Each named move below is a turn or a mirror, shown by a few rows before and after it. Which moves, in which order, take the first row of each later pair to the second? The first pair is answered.
Gesot:
|   3 |  10 |  -4 |  12 |   4 |  17 |  -9 |   3 |  -8 |   2 |   3 |  -6 | -10 | -22 |  -7 | => |  -2 |   0 |   4 |  19 |   1 |  10 | -11 |   2 | -13 |   2 |  14 | -15 |  -6 | -11 |  -2 |
|   3 |  14 |  -4 |   1 |   5 |   0 |  -2 |   6 |   5 |  10 |  12 | -23 |   4 |   0 |   5 | => |   6 |  18 |  -7 |  -2 |   7 |   3 |  -1 |   6 |   7 |  10 |   8 | -18 |   3 |  -4 |   3 |
| -7 |  4 | -5 | -7 |  6 |  2 | -7 | -1 | -2 |  7 |  3 | -5 |  5 | -8 |  6 | => | -8 |  2 | -3 | -5 |  6 |  1 | -8 | -1 | -3 |  7 |  5 | -7 |  6 | -5 |  7 |
zenog:
|  16 |  -7 |  -5 |  -6 |   0 | -14 |  11 |  10 |  12 |  -6 | -10 |   3 |  -4 |  12 |   4 | => |   8 |   5 | -17 |  -6 |   9 |   1 |   7 |   9 |  13 |  -6 | -16 |  -7 |  -9 |  -2 |  -3 |
|   1 | -16 |   7 |   2 |   2 |  -9 |  15 |   1 |  -5 |  -1 |   6 |   1 |  -5 |  10 |  -1 | => | -10 |  -5 |  -5 |   1 |  12 |   4 |  15 |   0 |  -2 |  -1 |  -2 | -10 | -10 |   2 |  -7 |
|  -5 |  -4 |   4 |   2 |   0 |  -5 |   1 |  -4 |   0 |   0 |   2 | -10 |   1 |  10 |   6 | => |  -7 |   3 |  -2 |   3 |   5 |   4 |  -3 |  -4 |  -2 |   1 |  -1 | -14 |  -3 |  -1 |   1 |
lobu:
| -5 | -1 |  1 | -1 | -1 |  1 |  4 | -3 |  1 | -1 |  8 |  0 |  2 |  4 | -3 | => | -6 |  0 |  0 | -1 |  0 |  2 |  4 | -2 |  1 | -1 |  7 | -1 |  1 |  3 | -4 |
|  -5 | -15 |   8 |   9 |  -9 | -14 |   1 |  -2 |  -3 |   3 |   9 |  -7 |   6 |  14 |  12 | => | -17 |  -5 |  -2 |  14 |   1 |   0 |  -5 |  -3 |  -7 |   3 |   7 | -23 |   2 |   1 |   5 |
|   6 |   8 | -10 |  -4 |  -9 |   8 | -13 |   3 |  -5 |  -5 | -16 |  26 |   0 | -20 |  -3 | => |  11 |   2 |  -3 |  -2 | -14 |   1 | -13 |   4 |  -7 |  -5 | -12 |  32 |   2 | -15 |   1 |
Now pairs of rows:
(two moves a pair)
| -13 |  -9 |   3 |  -4 |   1 |  -3 |  12 |  -3 |   7 |   1 |   4 | -13 |   7 |  29 |   3 | => |  11 |  14 |  -9 |  -8 |   1 |  15 |  -3 |  -1 |   1 |   7 | -11 |  14 |  -3 | -22 |  -8 |	Gesot, zenog
|   7 | -16 |   6 |  13 |  -7 |  -6 | -16 |   1 |  -6 |  -1 |  13 |   0 |   3 | -11 |  -7 | => |  12 |  -2 |  -6 |   0 |  -2 |   3 | -11 |   2 |   3 |  -1 |  -3 |  11 |  -2 | -23 | -14 |	Gesot, lobu
|  -8 |   1 |  -2 |  -1 |   4 |   3 |   2 |   8 |   4 |  13 | -17 |  -7 |  -6 |   4 |  15 | => |   4 |  -5 |   7 |   4 |  -5 |  -4 |  -3 |   9 |  -3 |  15 | -10 |   4 |  -4 |   0 |  19 |	zenog, zenog
|  9 | -4 |  1 |  0 | -3 | -4 | -7 |  7 | -3 |  1 |  4 |  5 |  0 | -8 |  3 | => |  4 | -4 |  0 |  4 |  0 | -2 | -9 |  6 | -5 |  1 |  7 | -3 | -1 | -9 |  2 |	lobu, Gesot
|   1 | -18 |  10 |   3 | -22 | -11 |  -9 | -15 |   1 |   3 |   3 |  -9 |   8 |   7 |   0 | => |  12 |  -6 |  -1 | -13 | -21 |  -6 |  -2 | -13 |  13 |   3 | -16 |  10 |   4 |  -3 |  -6 |	Gesot, zenog
|   4 |   0 |   8 |  12 |  -5 |   6 | -12 |  -2 | -14 |  -1 |   7 | -10 |   5 | -13 |   3 | => |  16 |  -3 |  12 |   5 | -12 |  -2 |  -7 |  -1 | -10 |   0 |   3 |   8 |   7 | -11 |   5 |	lobu, zenog
| 10 | -4 |  3 |  1 | -8 | -3 | -2 |  3 | -4 |  3 |  4 | 11 |  5 | -2 |  4 | => |  -5 |   7 | -10 |  -3 |   5 |   9 |   2 |   2 |   3 |   0 |  -6 |  -4 |   1 |  -4 |  -4 |	zenog, zenog
|  -3 | -11 |   6 |   9 |  -2 |   1 |  -2 |   2 |  -3 |  -5 |   7 |  -8 |   1 |  10 |   2 | => | 13 | -2 |  2 | -1 | -5 |  3 | -1 |  4 |  1 | -3 | -5 | 15 | -2 | -4 | -1 |	Gesot, zenog
|  15 |   5 | -12 |  -3 |  -1 |  13 | -14 |  -1 | -13 |   5 |   0 |  -3 | -11 | -38 |  -3 | => |  -2 | -24 |   9 |   4 |  -8 | -14 |  -1 |  -3 | -12 |   1 |  22 | -24 |   2 |  16 |  12 |	Gesot, zenog
| 11 | 12 | -7 |  4 |  5 |  4 | -9 |  5 |  2 |  2 | -1 | -3 | -7 | -6 | -3 | => |  9 | -1 |  4 |  7 | -1 | -8 | -6 |  5 |  1 |  0 |  9 | -6 | -2 | 13 |  4 |	lobu, Gesot
|  22 |  -1 |  10 |   9 | -11 |  -4 | -21 |   6 |  -3 |   3 |   2 |  21 |   0 | -26 |   2 | => |  13 |  -2 |   2 | -18 |  -5 | -14 |   8 |   6 |  25 |  -3 | -18 |  24 |   3 |  11 |   1 |	zenog, Gesot
|  -1 |  -8 |   4 |  16 |  -6 | -10 |  -8 |  -4 |   1 |  -2 |  13 | -10 |   0 |   0 |   3 | => |  14 |   5 |  -6 |  -2 |  -6 |  -6 |  -1 |  -2 |  11 |  -1 |  -7 |  14 |  -3 | -12 |  -2 |	Gesot, lobu
